Here are some points, each followed by its number:
tensor([-0.965,  0.640, -0.713,  0.751, -0.535,  1.151,  1.332, -0.204,  0.197,
         1.299, -0.933,  1.024,  0.828,  0.732, -0.695,  0.676,  1.607, -0.676,
         2.610,  0.658,  0.403,  0.732,  0.568,  1.048,  1.274,  0.402,  1.759,
         0.695,  0.568,  0.460,  0.460, -0.618]) 0
tensor([-1.095,  0.640,  1.402,  0.751, -0.305,  1.151,  1.332,  0.287, -0.590,
        -0.770,  1.072, -0.977,  0.828,  0.732, -0.695,  0.676,  1.607, -0.676,
        -0.383,  0.658,  0.403,  0.732,  0.568,  1.048,  0.675,  0.465, -0.568,
         0.695,  0.568,  0.460,  0.460, -0.511]) 1
tensor([ 1.836, -1.562,  1.402, -1.332, -0.736, -0.869, -0.751,  0.187, -2.099,
        -0.770,  1.072, -0.977, -1.207,  0.732, -0.695,  0.676, -0.622, -0.676,
        -0.383,  0.658,  0.403, -1.366,  0.568, -0.955, -0.964, -0.442, -0.568,
         0.695,  0.568,  0.460,  0.460,  0.878]) 2
tensor([ 0.631,  0.640, -0.713,  0.751,  0.260, -0.869,  1.332,  1.377, -1.009,
         1.299,  1.072,  1.024,  0.828, -1.366, -0.695, -1.478, -0.622, -0.676,
        -0.383,  0.658, -2.482,  0.732,  0.568, -0.955,  1.550, -0.690, -0.568,
         0.695,  0.568,  0.460, -2.175,  0.190]) 3
tensor([ 0.465,  0.640, -0.713,  0.751, -0.763,  1.151,  1.332, -0.515, -0.584,
        -0.770,  1.072,  1.024, -1.207,  0.732, -0.695, -1.478,  1.607,  1.478,
        -0.383,  0.658,  0.403,  0.732, -1.759,  1.048,  1.589, -0.664, -0.568,
         0.695,  0.568,  0.460, -2.175,  0.541]) 4
tensor([ 2.186, -1.562,  1.402, -1.332, -0.267,  1.151, -0.751,  0.490, -0.881,
        -0.770, -0.933,  1.024,  0.828,  0.732,  1.439,  0.676, -0.622, -0.676,
        -0.383, -1.519,  0.403, -1.366,  0.568, -0.955, -1.047, -0.657, -0.568,
         0.695,  0.568,  0.460,  0.460,  0.167]) 5
tensor([ 0.688,  0.640, -0.713,  0.751, -1.539, -0.869,  1.332,  0.374, -0.656,
         1.299, -0.933,  1.024, -1.207,  0.732, -0.695, -1.478, -0.622, -0.676,
        -0.383, -1.519,  0.403,  0.732, -1.759, -0.955, -0.414,  1.352, -0.568,
         0.695,  0.568,  0.460, -2.175,  0.299]) 6
tensor([ 0.057,  0.640, -0.713,  0.751, -0.621,  1.151, -0.751, -0.952,  0.367,
         1.299, -0.933, -0.977, -1.207,  0.732,  1.439,  0.676, -0.622, -0.676,
        -0.383,  0.658,  0.403,  0.732,  0.568, -0.955, -0.707, -0.097, -0.568,
         0.695, -1.759,  0.460,  0.460, -0.203]) 7
tensor([-0.006,  0.640,  1.402,  0.751, -1.962,  1.151,  1.332,  0.740,  0.322,
         1.299,  1.072,  1.024, -1.207,  0.732,  1.439,  0.676, -0.622, -0.676,
        -0.383, -1.519,  0.403,  0.732,  0.568, -0.955, -0.626, -0.465, -0.568,
         0.695,  0.568,  0.460,  0.460,  0.631]) 8
tensor([ 1.243,  0.640,  1.402, -1.332, -0.675, -0.869, -0.751,  0.957, -0.028,
        -0.770, -0.933,  1.024,  0.828, -1.366,  1.439,  0.676, -0.622,  1.478,
        -0.383, -1.519,  0.403,  0.732,  0.568,  1.048,  0.072, -0.202,  1.759,
         0.695,  0.568, -2.175,  0.460, -0.107]) 9
tensor([-1.788,  0.640, -0.713,  0.751,  0.478, -0.869,  1.332,  0.494,  1.983,
        -0.770,  1.072, -0.977,  0.828, -1.366, -0.695, -1.478,  1.607,  1.478,
        -0.383,  0.658,  0.403,  0.732,  0.568,  1.048, -0.051,  1.335, -0.568,
        -1.439,  0.568,  0.460,  0.460, -1.830]) 10
tensor([ 0.852, -1.562,  1.402, -1.332, -1.535, -0.869,  1.332, -0.531,  0.196,
        -0.770, -0.933, -0.977, -1.207,  0.732, -0.695,  0.676, -0.622, -0.676,
        -0.383, -1.519,  0.403,  0.732,  0.568, -0.955, -0.826,  0.772, -0.568,
         0.695,  0.568,  0.460,  0.460,  1.520]) 11
tensor([-0.697,  0.640, -0.713,  0.751, -0.406,  1.151, -0.751, -0.853,  0.547,
        -0.770, -0.933,  1.024,  0.828, -1.366, -0.695, -1.478, -0.622, -0.676,
        -0.383, -1.519,  0.403, -1.366,  0.568,  1.048, -1.705,  1.424, -0.568,
        -1.439,  0.568,  0.460,  0.460,  0.165]) 12
tensor([ 1.820,  0.640,  1.402, -1.332,  0.004, -0.869, -0.751,  1.392, -0.425,
        -0.770, -0.933,  1.024, -1.207, -1.366,  1.439,  0.676, -0.622,  1.478,
        -0.383,  0.658,  0.403,  0.732,  0.568, -0.955,  0.244,  0.413, -0.568,
         0.695,  0.568,  0.460, -2.175,  0.579]) 13
tensor([-0.569,  0.640, -0.713,  0.751,  0.874,  1.151, -0.751, -1.383,  1.442,
        -0.770,  1.072,  1.024, -1.207, -1.366,  1.439,  0.676, -0.622, -0.676,
        -0.383,  0.658,  0.403, -1.366, -1.759,  1.048, -1.985,  1.494,  1.759,
        -1.439,  0.568,  0.460,  0.460, -0.444]) 14
tensor([ 0.129,  0.640,  1.402,  0.751,  0.899,  1.151, -0.751, -1.986,  1.085,
        -0.770,  1.072, -0.977,  0.828, -1.366, -0.695,  0.676, -0.622, -0.676,
        -0.383,  0.658, -2.482,  0.732, -1.759,  1.048, -1.654, -0.126, -0.568,
         0.695,  0.568, -2.175,  0.460, -0.098]) 15
tensor([-0.199,  0.640,  1.402,  0.751, -0.085,  1.151,  1.332, -0.415, -0.986,
         1.299,  1.072,  1.024,  0.828,  0.732, -0.695, -1.478,  1.607, -0.676,
        -0.383,  0.658,  0.403,  0.732,  0.568,  1.048,  0.104,  1.107, -0.568,
         0.695,  0.568,  0.460,  0.460, -0.989]) 16
Which five points above are nearest to each new point, looking only along the 7 directions in which the numbered points spread most? Their numbers follow each, smallest number first.
tensor([ 0.262,  0.640, -0.713,  0.751, -1.520, -0.869,  1.332,  0.479, -0.728,
         1.299, -0.933,  1.024, -1.207,  0.732,  1.439,  0.676, -0.622, -0.676,
        -0.383, -1.519,  0.403,  0.732, -1.759, -0.955, -0.180,  0.395, -0.568,
         0.695, -1.759,  0.460,  0.460,  1.100]) 5 6 7 8 11
tensor([-0.266, -1.562, -0.713,  0.751,  0.494, -0.869,  1.332,  1.538, -1.016,
         1.299,  1.072,  1.024,  0.828, -1.366, -0.695,  0.676,  1.607, -0.676,
        -0.383, -1.519, -2.482,  0.732,  0.568, -0.955,  1.180,  0.024, -0.568,
        -1.439,  0.568,  0.460,  0.460, -0.020]) 1 3 6 8 16
tensor([ 0.302, -1.562, -0.713,  0.751,  0.619, -0.869,  1.332,  0.054,  0.201,
         1.299, -0.933, -0.977, -1.207, -1.366, -0.695,  0.676,  1.607, -0.676,
        -0.383, -1.519, -2.482,  0.732,  0.568, -0.955,  1.970,  0.481, -0.568,
         0.695, -1.759,  0.460,  0.460, -0.217]) 1 3 6 8 16
tensor([-1.053,  0.640, -0.713,  0.751, -0.007, -0.869,  1.332,  1.445,  0.399,
         1.299, -0.933, -0.977,  0.828, -1.366, -0.695, -1.478, -0.622, -0.676,
        -0.383, -1.519, -2.482, -1.366,  0.568, -0.955,  0.470,  0.361, -0.568,
        -1.439,  0.568,  0.460,  0.460,  0.068]) 3 6 8 12 16
tensor([-0.260,  0.640, -0.713, -1.332, -0.953, -0.869, -0.751,  0.720,  0.561,
        -0.770, -0.933,  1.024,  0.828, -1.366,  1.439,  0.676,  1.607, -0.676,
         2.610,  0.658,  0.403,  0.732,  0.568, -0.955, -0.375,  0.042, -0.568,
        -1.439,  0.568, -2.175,  0.460,  1.429]) 5 7 8 9 13
tensor([ 0.521,  0.640, -0.713, -1.332,  0.251, -0.869,  1.332,  0.764,  0.160,
         1.299,  1.072,  1.024,  0.828, -1.366, -0.695, -1.478, -0.622, -0.676,
        -0.383, -1.519,  0.403,  0.732,  0.568,  1.048,  1.206, -0.843, -0.568,
        -1.439,  0.568,  0.460,  0.460,  0.348]) 3 6 8 12 16
tensor([ 1.705, -1.562,  1.402, -1.332,  0.964,  1.151, -0.751, -0.784, -1.374,
        -0.770,  1.072,  1.024,  0.828,  0.732, -0.695,  0.676, -0.622,  1.478,
        -0.383,  0.658,  0.403,  0.732, -1.759, -0.955,  0.734, -1.588, -0.568,
         0.695,  0.568, -2.175, -2.175,  0.814]) 2 4 5 8 13
tensor([-0.043, -1.562,  1.402, -1.332,  0.742, -0.869, -0.751,  0.061,  0.984,
        -0.770,  1.072, -0.977,  0.828, -1.366, -0.695, -1.478,  1.607,  1.478,
        -0.383,  0.658,  0.403, -1.366,  0.568,  1.048, -0.225,  0.864,  1.759,
         0.695,  0.568, -2.175,  0.460, -1.192]) 1 9 10 15 16
tensor([ 0.574,  0.640, -0.713, -1.332,  0.837,  1.151, -0.751,  0.521, -0.931,
        -0.770,  1.072,  1.024,  0.828,  0.732,  1.439,  0.676, -0.622, -0.676,
         2.610,  0.658,  0.403,  0.732,  0.568, -0.955,  1.355, -2.783, -0.568,
        -1.439,  0.568,  0.460,  0.460,  1.399]) 5 7 8 9 13
tensor([ 1.108,  0.640,  1.402, -1.332,  0.634,  1.151, -0.751, -0.565, -0.487,
        -0.770,  1.072,  1.024,  0.828,  0.732,  1.439, -1.478,  1.607,  1.478,
        -0.383,  0.658,  0.403,  0.732,  0.568, -0.955,  0.994, -2.501, -0.568,
         0.695,  0.568, -2.175, -2.175,  1.323]) 1 3 4 9 13
tensor([-0.264,  0.640, -0.713, -1.332, -0.462, -0.869, -0.751, -0.802,  0.469,
        -0.770, -0.933,  1.024, -1.207, -1.366, -0.695, -1.478,  1.607, -0.676,
        -0.383,  0.658,  0.403,  0.732, -1.759, -0.955, -0.780,  1.037,  1.759,
         0.695,  0.568,  0.460,  0.460, -0.308]) 4 7 8 12 14
tensor([ 0.882, -1.562, -0.713, -1.332, -2.058, -0.869,  1.332, -0.200, -0.907,
         1.299, -0.933,  1.024,  0.828,  0.732,  1.439,  0.676,  1.607, -0.676,
        -0.383,  0.658,  0.403,  0.732, -1.759, -0.955, -1.101, -0.153, -0.568,
         0.695, -1.759,  0.460, -2.175, -0.345]) 4 6 7 8 11
tensor([-0.927,  0.640, -0.713,  0.751,  1.858, -0.869, -0.751, -0.825,  0.445,
         1.299, -0.933, -0.977,  0.828,  0.732, -0.695,  0.676, -0.622,  1.478,
        -0.383,  0.658,  0.403,  0.732,  0.568,  1.048, -0.260,  0.388, -0.568,
         0.695,  0.568,  0.460,  0.460, -1.908]) 0 1 7 10 16
tensor([ 0.157,  0.640,  1.402, -1.332, -0.761,  1.151, -0.751, -0.547,  0.331,
        -0.770,  1.072,  1.024, -1.207,  0.732, -0.695, -1.478, -0.622, -0.676,
        -0.383, -1.519,  0.403, -1.366, -1.759,  1.048, -1.201,  0.798,  1.759,
         0.695,  0.568,  0.460,  0.460,  1.281]) 5 7 8 11 12
tensor([-1.526,  0.640, -0.713,  0.751,  0.230,  1.151, -0.751, -0.550, -0.281,
        -0.770,  1.072,  1.024, -1.207,  0.732, -0.695, -1.478,  1.607, -0.676,
        -0.383,  0.658,  0.403,  0.732,  0.568, -0.955,  1.068, -0.574, -0.568,
        -1.439,  0.568, -2.175,  0.460,  1.890]) 1 4 7 8 16
tensor([ 1.428, -1.562, -0.713, -1.332,  1.204, -0.869,  1.332,  0.869, -2.255,
        -0.770, -0.933, -0.977,  0.828, -1.366, -0.695,  0.676, -0.622, -0.676,
        -0.383,  0.658,  0.403, -1.366,  0.568, -0.955,  1.195, -1.408, -0.568,
        -1.439,  0.568,  0.460, -2.175, -0.230]) 2 3 5 11 13
tensor([-0.208, -1.562, -0.713,  0.751,  1.682, -0.869, -0.751,  1.750,  0.047,
        -0.770,  1.072, -0.977,  0.828,  0.732, -0.695,  0.676, -0.622,  1.478,
        -0.383,  0.658,  0.403, -1.366,  0.568,  1.048,  0.785, -1.869, -0.568,
        -1.439,  0.568,  0.460,  0.460, -1.397]) 1 2 10 11 16
tensor([ 0.403,  0.640, -0.713,  0.751, -1.259, -0.869,  1.332,  0.932, -0.784,
         1.299, -0.933,  1.024, -1.207,  0.732, -0.695,  0.676,  1.607, -0.676,
        -0.383, -1.519,  0.403,  0.732,  0.568, -0.955, -0.217,  1.059, -0.568,
         0.695,  0.568,  0.460,  0.460, -0.081]) 6 7 8 11 16
tensor([ 0.353,  0.640, -0.713, -1.332, -0.616, -0.869, -0.751, -0.430,  0.101,
         1.299, -0.933,  1.024, -1.207, -1.366, -0.695,  0.676, -0.622,  1.478,
        -0.383,  0.658,  0.403,  0.732, -1.759, -0.955, -0.529,  1.358,  1.759,
         0.695,  0.568,  0.460, -2.175,  0.587]) 4 6 7 8 13
tensor([ 0.074,  0.640, -0.713,  0.751, -1.803, -0.869, -0.751, -0.194, -0.217,
        -0.770, -0.933,  1.024,  0.828,  0.732, -0.695,  0.676, -0.622, -0.676,
        -0.383, -1.519,  0.403,  0.732,  0.568, -0.955, -1.486,  0.119, -0.568,
         0.695, -1.759,  0.460,  0.460,  1.111]) 5 6 7 8 11
tensor([-1.610,  0.640, -0.713,  0.751,  0.424, -0.869,  1.332,  0.759,  0.315,
        -0.770,  1.072,  1.024,  0.828,  0.732, -0.695, -1.478,  1.607, -0.676,
        -0.383,  0.658,  0.403,  0.732,  0.568,  1.048,  0.886, -0.253,  1.759,
         0.695,  0.568,  0.460,  0.460, -1.501]) 0 1 4 10 16
tensor([-0.855,  0.640, -0.713,  0.751,  1.950, -0.869, -0.751, -0.540,  0.888,
         1.299,  1.072, -0.977,  0.828,  0.732, -0.695, -1.478, -0.622,  1.478,
        -0.383,  0.658,  0.403, -1.366,  0.568,  1.048,  0.156,  0.511,  1.759,
        -1.439,  0.568,  0.460,  0.460, -2.016]) 1 10 12 14 16
tensor([ 0.524,  0.640, -0.713,  0.751, -1.636, -0.869,  1.332,  0.428, -1.569,
         1.299,  1.072, -0.977, -1.207,  0.732,  1.439, -1.478, -0.622, -0.676,
        -0.383, -1.519,  0.403,  0.732,  0.568,  1.048,  0.015,  0.188, -0.568,
         0.695,  0.568,  0.460,  0.460,  0.945]) 6 7 8 11 16
